The same turns and mirrors carry the whole set onto itself, and each row onto the other rows of its family. Which rows share a family with each named row? Give them in list order.
These 16 rows form 4 families of 4 rows each.
varo: +0.12 +1.84 -0.75 +1.93 -2.10 -0.44 +1.75 -0.05 +1.02 -0.75 -0.23 +1.69 +0.31 +1.65 -1.77 +1.55 +1.21 +0.95 -0.80
vil: +1.29 +3.03 -0.22 +0.89 -0.83 -1.86 -0.68 -0.67 +1.88 -1.12 -0.52 +0.09 +0.67 -0.04 +0.54 +3.12 -0.85 +0.02 -0.30
zatif: +1.07 +2.09 -0.17 -1.57 -0.87 -2.11 -0.49 -0.39 +1.54 +1.01 -1.40 +0.41 +0.54 +0.77 +1.64 +0.79 -1.56 -0.10 -0.38
nizu: -0.01 -0.59 +0.40 -0.07 -1.89 +0.25 -1.25 +1.22 +0.55 +0.10 +0.34 -0.08 +0.66 -1.83 -0.29 +2.19 -0.14 +0.78 +1.12
zud: -0.57 +0.92 -0.34 +0.62 -3.13 +0.75 +2.16 +1.67 +0.62 +1.27 -0.21 +1.93 +0.05 +1.59 +0.78 +1.72 +0.58 +0.20 -0.70
miveb: -1.59 -0.99 +0.89 +1.04 -2.31 +0.14 -1.06 +0.78 +1.61 +1.21 +2.05 +1.11 +1.57 +1.18 +0.30 +2.84 +0.47 +0.55 -0.14
vele: -0.51 +1.12 -0.05 -0.20 -0.86 -2.25 -0.03 -0.41 -1.03 -1.66 +0.65 -0.61 +0.98 +1.73 +0.22 -0.47 +0.01 -1.76 -1.03
sute: +0.22 +0.52 +0.71 +0.23 -0.37 -2.67 -0.78 -0.04 +0.69 -0.07 +2.09 -0.68 +1.52 +1.90 +1.06 -1.02 -0.79 +0.94 -0.96
Dipo: +0.14 +1.94 +0.96 -0.33 -1.16 -2.81 +0.34 +1.27 +1.28 -0.67 +0.15 -0.04 +0.52 +0.38 +2.23 +3.08 -2.11 +0.50 -1.91
kenir: +0.40 +3.11 +1.89 -0.76 -0.89 -2.97 -0.33 -0.55 +0.04 -0.64 +0.16 +0.77 +0.16 +0.62 +0.86 +1.01 -1.77 +1.28 -1.72
dumut: -0.26 -0.61 +1.16 -0.36 -1.67 +0.04 -0.44 +1.38 +0.32 +0.00 +0.42 +1.05 +2.01 -0.05 -0.86 +3.69 +1.15 -1.44 -0.85
doga: +0.21 +0.58 -1.20 -0.79 -2.00 -0.88 +0.64 -0.23 -0.63 -0.52 +1.87 -1.62 -0.04 +1.16 -0.51 -0.28 -0.15 +0.81 +0.53
Mibof: -2.19 +0.02 -0.05 -0.35 -2.48 -1.58 +1.34 +0.13 +1.25 -0.01 -0.48 +2.77 -0.04 +2.33 -1.09 +1.43 +0.16 +1.28 -1.57
fip: +0.51 +1.28 -0.21 -0.62 -0.94 -2.32 +0.21 +0.47 -0.95 +1.18 +2.74 -0.78 +1.05 +2.26 +0.25 +0.37 +0.98 +0.36 -1.77
riku: -1.92 +1.56 +1.25 +0.26 -3.33 -0.14 +0.77 +0.06 +0.26 +0.50 +0.83 +2.55 -0.17 +1.42 -0.72 +3.44 +0.17 +1.13 -1.34
pubi: -1.88 -0.11 +0.81 +0.80 -1.52 -0.94 -2.67 +0.86 +0.42 +1.23 +0.58 +1.60 +0.84 -0.70 +0.73 +1.93 +0.90 -0.30 -0.27

Which other rows belong to the same family as vele? zatif, zud, dumut
Which other rows belong to the same family as doga? varo, vil, nizu

The same turns and mirrors carry the whole set onto itself, and each row onto the other rows of its family. Which rows share a family with each named row? Give them in list order.
These 32 rows form 4 families of 8 rows each.
mase: +2.74 -1.98 +1.31 +0.20 +0.94 -0.68 +0.62 -2.39 -1.29 +0.69 -1.51 +0.22
taz: +2.42 -0.23 +1.07 +2.78 -1.16 -1.15 +0.11 -2.36 +0.87 +0.05 -1.65 -1.69
fubal: +3.17 -0.52 +0.27 +1.42 -0.19 +1.19 +0.14 -1.99 +1.53 +0.81 -2.36 -0.45
gal: +2.87 +0.24 +0.73 +0.32 +1.45 +0.26 +1.45 -0.13 +0.48 +0.27 +0.37 -0.98
buga: +2.23 -0.36 +0.77 +1.35 +0.95 -2.53 +0.23 +0.04 +1.26 +0.88 +0.57 -1.63
Tel: +2.10 -2.06 +0.22 +0.58 -0.74 +0.18 -2.30 -1.95 +1.70 +0.06 -2.08 -0.03
defas: +1.58 -2.35 +0.66 +0.24 -0.87 -0.24 +0.64 -0.59 +1.79 +1.95 -0.38 -2.90
val: +1.74 -0.78 +0.24 +2.52 +1.28 -1.70 -0.44 -3.44 +0.59 -0.89 +1.28 -0.69
rizad: +1.48 -2.62 +1.43 +1.15 -1.08 -0.23 -0.87 +0.04 +1.15 +1.20 -0.89 -2.60
baki: +1.08 -2.88 +1.39 +1.39 -0.83 +0.10 -0.93 -4.21 +1.45 +0.35 -1.06 -0.80
pivaf: +0.90 -3.01 +1.02 +2.28 -0.73 +0.55 -1.53 -3.34 +0.37 -0.49 -0.20 -1.68
seleb: +0.97 -0.60 +0.05 +1.31 +0.19 +0.84 -0.18 -2.16 +2.98 -0.05 +1.83 -1.75
Namoz: +2.64 -2.28 +0.66 -1.09 +0.09 +0.20 +0.63 -1.14 +1.08 +1.65 -1.06 -2.61
nomez: +2.56 -2.44 -0.97 -0.31 +0.67 -0.01 -0.72 -0.73 +2.55 +0.06 -0.26 -2.62
tini: +2.72 -0.45 -1.05 +1.74 -0.40 +0.62 +0.23 -0.07 +0.10 -0.27 -0.96 -0.79
boz: +2.39 -0.91 -0.06 -0.16 +1.13 -0.96 +1.01 -1.25 -0.39 -1.46 +1.20 -2.18
sud: +1.74 -1.00 +0.46 +1.12 +0.53 +1.46 -1.38 -1.54 +1.72 -2.29 +0.57 -0.84
Kaz: +1.87 -2.87 +2.07 +1.19 +0.21 -1.54 +0.72 -1.87 -0.55 +1.05 -1.56 -0.30
Bubub: +1.51 -1.94 +1.30 -1.50 +1.59 -0.11 -0.12 -2.35 -0.01 +0.02 +1.80 -1.20
zerut: +0.77 -3.18 +0.69 +0.86 +1.41 -0.79 -1.44 -1.03 +0.86 +0.23 +1.95 -1.54
ref: +1.95 -0.23 +0.91 +1.04 +1.31 +0.90 -0.62 -3.19 +0.50 -0.86 +0.59 +0.99
Depob: +2.80 -1.92 -0.23 -0.62 -0.22 -2.31 +0.04 -1.59 -0.39 +0.91 -1.37 -1.31
bine: +0.48 -3.06 +1.40 -0.02 +1.11 -0.52 -0.20 -2.58 +0.53 -0.08 +2.17 -1.40
zigu: +1.94 -0.48 +0.21 -0.23 +0.48 +1.70 -0.64 -1.94 +2.83 +0.08 +0.95 -1.85
megep: +1.05 -0.19 -0.29 +1.83 -0.98 +0.29 -0.64 -1.47 +1.44 +0.17 +1.58 -2.46
riv: +2.49 -0.46 +0.75 +2.51 -0.72 -0.28 +0.78 -1.37 +1.81 +1.08 -1.89 -0.65
zudat: +1.32 -1.19 +1.45 +2.30 +1.25 -0.55 -0.07 -3.36 +0.57 -0.94 +0.72 +0.81
vado: +2.11 -3.23 +2.02 +1.82 +1.21 -2.22 -0.66 -1.87 +0.32 +0.12 -1.24 -0.84
Mol: +1.81 -2.67 +0.79 -0.41 +0.02 +0.69 -1.45 -4.17 +1.11 +0.57 -0.97 -0.64
lepas: +1.97 -0.52 +1.18 +0.75 -0.30 -0.73 -0.59 -2.43 -1.21 -1.53 -0.59 +0.45
bir: +1.78 -0.59 +0.74 +1.14 +1.22 -0.86 +1.49 +0.29 +0.93 +0.65 +1.37 -1.13
bena: +1.77 -2.56 +1.20 -1.27 +0.82 -1.45 -1.50 -3.12 +1.16 -1.21 +0.13 -1.50

Which other rows belong to the same family as riv? defas, baki, seleb, Kaz, bine, zudat, bir
Which other rows belong to the same family as Tel? nomez, tini, boz, sud, Depob, lepas, bena
Which other rows belong to the same family as val? taz, buga, rizad, pivaf, zerut, megep, vado

The same turns and mirrors carry the whole set onto itself, and each row onto the other rows of its family. Which rows share a family with each named row? Give them in list order.
These 32 rows form 4 families of 8 rows each.
tol: -0.72 +0.16 -0.79 -0.07 +1.79 +0.39 -0.13 -1.97 +0.22 -0.35 +2.35 -0.50 +0.47 +1.52 -2.23
Riz: -0.71 -2.34 -0.35 +0.16 -0.69 +2.20 +0.49 +1.32 +1.88 +1.89 +0.97 +0.55 -1.02 +1.42 -0.29
Sovo: -0.42 -0.13 +1.38 -0.20 -0.45 +1.27 +1.13 -2.59 +1.69 +2.20 +0.60 -0.46 +0.51 +0.94 -2.44
nub: -1.03 -2.46 -0.39 +1.42 -1.24 +3.10 +1.09 -0.08 +2.76 +0.76 +2.31 -0.05 +0.66 +1.45 -0.71
Mude: -2.45 -1.54 -2.17 +2.42 -1.92 +2.11 +1.53 -1.00 -0.50 +1.17 +0.12 -0.33 +0.10 +0.59 -1.06
faz: +0.14 +0.24 +0.04 +1.57 +0.26 +1.29 +1.84 -2.32 -1.38 +1.18 -0.73 -1.02 +0.73 +0.43 -0.58
pipad: +0.16 +0.65 -0.10 +0.06 +1.77 +1.23 +0.54 -1.78 +1.46 -1.29 +1.75 -0.61 +0.88 +1.42 -1.10
banur: +0.39 -0.61 +0.20 +2.48 -0.92 +0.60 +1.49 -1.13 -1.04 -0.13 -0.35 -0.69 -0.47 +1.16 -0.70
vob: -2.58 -0.95 -1.79 +1.11 -1.75 +1.34 +2.73 +0.69 +0.67 +1.78 +0.51 -0.23 +0.22 +2.17 -1.91
Pebel: -0.02 +1.31 -0.03 +0.20 +0.89 +1.30 +1.25 -0.78 +0.13 -0.84 +2.59 -0.71 +1.07 +2.25 -0.46
nuse: -2.02 -1.98 -1.61 +2.59 -0.95 +2.25 +1.25 -1.31 -0.65 +1.99 +0.13 -1.10 +0.36 +0.32 -1.96
sebem: +0.01 -0.23 +1.28 +1.24 -0.33 +0.91 +1.35 -2.41 +1.00 +1.24 +0.76 -1.32 +2.77 +0.51 -1.08
muf: -1.68 -0.33 -1.93 +2.02 -0.63 +3.68 +0.89 -1.34 -0.39 +1.73 +0.87 -0.57 +0.34 -0.26 -1.50
lareb: -1.96 -2.40 -1.47 -0.19 +0.68 +0.24 +0.59 +1.09 +1.19 +0.25 +2.15 -1.30 +1.39 +0.55 +0.28
Veko: -2.55 -1.08 -0.35 -0.31 +0.99 -0.05 +1.26 +1.23 +1.70 +1.00 +1.42 -0.39 +1.26 -0.01 +0.34
pak: -0.59 -1.59 -0.32 -2.39 +0.74 +1.34 +1.17 -1.58 +1.51 -0.54 +1.20 -0.21 +0.63 +0.12 +0.28
vobo: -0.86 -1.96 -1.66 +0.74 -1.10 +2.58 +0.54 +1.29 +2.43 +0.90 +1.91 -0.50 +0.02 +1.74 +0.04
Gatu: -0.38 +0.69 +1.07 +1.22 -0.79 +0.65 +0.48 -2.79 +0.33 +0.87 -0.21 -0.80 +1.00 +1.47 -2.06
Rafof: +0.23 -0.34 -0.22 -1.01 +1.57 +1.11 +0.85 -1.84 +1.28 -0.64 +2.08 -0.22 +1.85 +1.97 -0.98
nazuz: -1.06 +0.56 -0.03 +0.89 +0.31 +0.86 +2.57 -0.63 -1.35 +0.47 -0.76 -0.58 -0.58 -0.20 -0.95
zunin: -1.08 -2.12 -1.80 +1.57 -2.11 +1.37 +0.46 -1.87 -0.33 +2.08 +0.74 -0.65 +0.73 -0.51 -1.56
Fono: -0.51 -1.15 -0.81 -1.64 +0.10 +1.92 +0.88 -1.94 +1.18 +0.85 +1.89 -0.31 +0.12 -0.67 +1.28
buper: -1.33 -2.78 -1.93 -0.54 +0.27 +0.68 +0.83 +1.65 +1.57 +0.55 +1.18 -0.23 +0.97 +0.31 +0.09
keb: -2.08 -1.96 -0.87 +0.18 -0.55 +1.84 +0.99 +1.16 +2.60 +0.85 +2.26 -0.39 +0.09 +2.06 +0.36
suse: -1.91 -0.60 -1.60 +1.17 -1.65 +2.67 +2.03 +0.77 +0.11 +2.03 +0.26 -0.91 +0.13 +1.90 -2.33
fipub: -2.16 -0.23 -1.32 +0.54 -1.47 +0.48 +1.39 +1.45 -0.07 +1.37 +1.34 -0.27 +0.50 +2.34 -2.51
megav: -0.94 -0.65 -0.71 -1.90 +1.19 +0.32 +0.70 -2.18 +1.45 -0.36 +1.50 -0.97 +0.27 +0.12 +0.11
tuv: -1.35 -2.43 -1.52 +0.73 +1.09 -0.34 +1.56 +0.79 +0.63 -0.96 +1.87 -0.30 +1.13 +0.27 -0.22
naro: -2.53 -0.27 -1.72 +0.34 -2.30 +2.36 +3.09 +0.50 +0.17 +0.31 +1.25 -0.54 +0.44 +1.68 -1.06
Toti: -0.51 +0.35 +0.15 +1.13 -0.79 +1.28 +1.43 -1.77 -1.88 +0.69 -0.95 -0.30 -0.17 +0.84 -0.62
diso: -0.29 +0.82 +0.63 +0.32 -0.33 +0.54 +1.02 -2.97 +0.57 +1.98 +0.17 -0.50 +1.73 +1.26 -1.48
fum: -0.19 -2.03 -1.45 -2.44 -0.34 +0.41 +1.65 -2.00 +1.29 +0.22 +1.93 -0.32 +0.85 +0.68 -0.71

Which other rows belong to the same family as sebem? tol, Riz, banur, muf, Veko, naro, fum
Which other rows belong to the same family as Toti? pipad, vob, nuse, lareb, pak, vobo, diso
Which other rows belong to the same family as megav? Mude, faz, Gatu, Rafof, buper, keb, suse

The same turns and mirrors carry the whole set onto itself, and each row onto the other rows of its family. Which rows share a family with each named row? Give them in list order.
These 18 rows form 3 families of 6 rows each.
bobus: +1.10 -0.77 +1.11 +2.92 +0.43 -2.27 -2.69 -0.74 -0.34 -1.07 -1.02 +0.98 +0.29 -0.64 +0.01
dev: -1.58 -0.32 -1.03 +0.46 +0.32 -0.41 -1.18 -0.96 -1.78 +0.22 +2.87 +0.70 +0.42 -0.94 -0.86
zasez: +1.26 -0.89 +1.00 +2.79 -0.21 -2.31 -2.41 -1.38 +0.29 -1.83 +0.68 +1.28 +0.15 -1.11 +0.06
Febe: +2.35 -0.94 +1.49 +3.07 +0.41 -1.97 -1.71 -0.59 -1.89 -1.36 +0.19 -0.30 +0.16 -0.49 -1.31
Buvul: -0.39 -0.64 -0.31 +0.06 +1.31 -1.98 -0.52 +0.20 +2.12 +0.04 -0.39 -1.83 +0.61 -0.51 -2.28
Gagaz: +2.35 -1.83 +1.20 +3.29 +0.08 -2.27 -0.57 -0.39 -1.36 -0.91 +0.35 +0.45 +0.90 -0.16 -1.47
dos: -0.22 +0.32 -0.71 +1.86 -0.13 +1.02 +0.08 +0.60 -0.88 +1.05 +2.24 +0.30 +0.23 -0.50 -1.04
Fimip: +0.38 -0.06 -0.64 -0.15 +1.13 -2.35 -0.76 -0.85 +2.33 +0.59 -0.43 -1.21 -0.08 +0.32 -2.05
Nuve: -0.23 -0.44 +0.48 -0.44 +0.85 -1.88 -0.78 -1.26 +2.00 +0.22 -0.73 -1.94 +0.33 -0.21 -1.11
Ridi: -0.88 -0.39 -0.82 +0.90 -0.03 +0.36 -0.94 +0.81 -0.78 +1.14 +2.49 +0.15 +1.30 +0.12 -0.53
gov: +0.18 -0.59 +0.77 -0.54 +0.86 -2.00 +0.12 -1.94 +0.13 -0.64 +0.30 -2.68 -0.08 -0.67 -2.42
Vaf: +1.68 -0.43 +0.81 +2.53 +1.19 -2.26 -2.59 -1.38 +0.03 -1.25 -0.01 +1.96 +0.47 -0.59 -0.65
bok: -1.09 +0.59 -1.42 +0.67 +0.45 +0.11 -0.52 -1.40 -1.82 -0.03 +1.71 +1.58 +0.63 -1.21 -1.25
Tuvos: +0.09 -0.44 -1.65 +1.58 -0.33 +0.38 -0.30 +0.19 -0.87 +1.92 +1.68 +0.42 +0.87 +0.25 -0.89
lalek: -0.44 -0.91 -0.45 -0.14 +1.43 -2.62 -0.28 -1.39 +0.46 -0.75 +0.55 -1.98 -0.39 -1.29 -3.16
rafaz: +2.53 -1.15 +1.51 +3.20 -0.47 -1.66 -1.16 -0.23 -0.54 -1.70 +1.30 -0.05 +0.62 -0.53 -0.88
Zifi: -0.11 -0.33 -0.01 -0.26 +0.83 -2.64 +1.00 -1.40 +0.04 -0.97 -0.04 -1.47 +0.17 -0.71 -3.19
Tivat: -1.59 +0.18 -1.22 +1.48 +0.01 +0.07 -0.61 -1.15 -1.02 +0.59 +2.02 +1.41 -0.45 -1.40 -0.61

Which other rows belong to the same family as Fimip? Gagaz, Vaf, bok, Tuvos, Zifi
Which other rows belong to the same family as lalek? bobus, Febe, Buvul, dos, Tivat

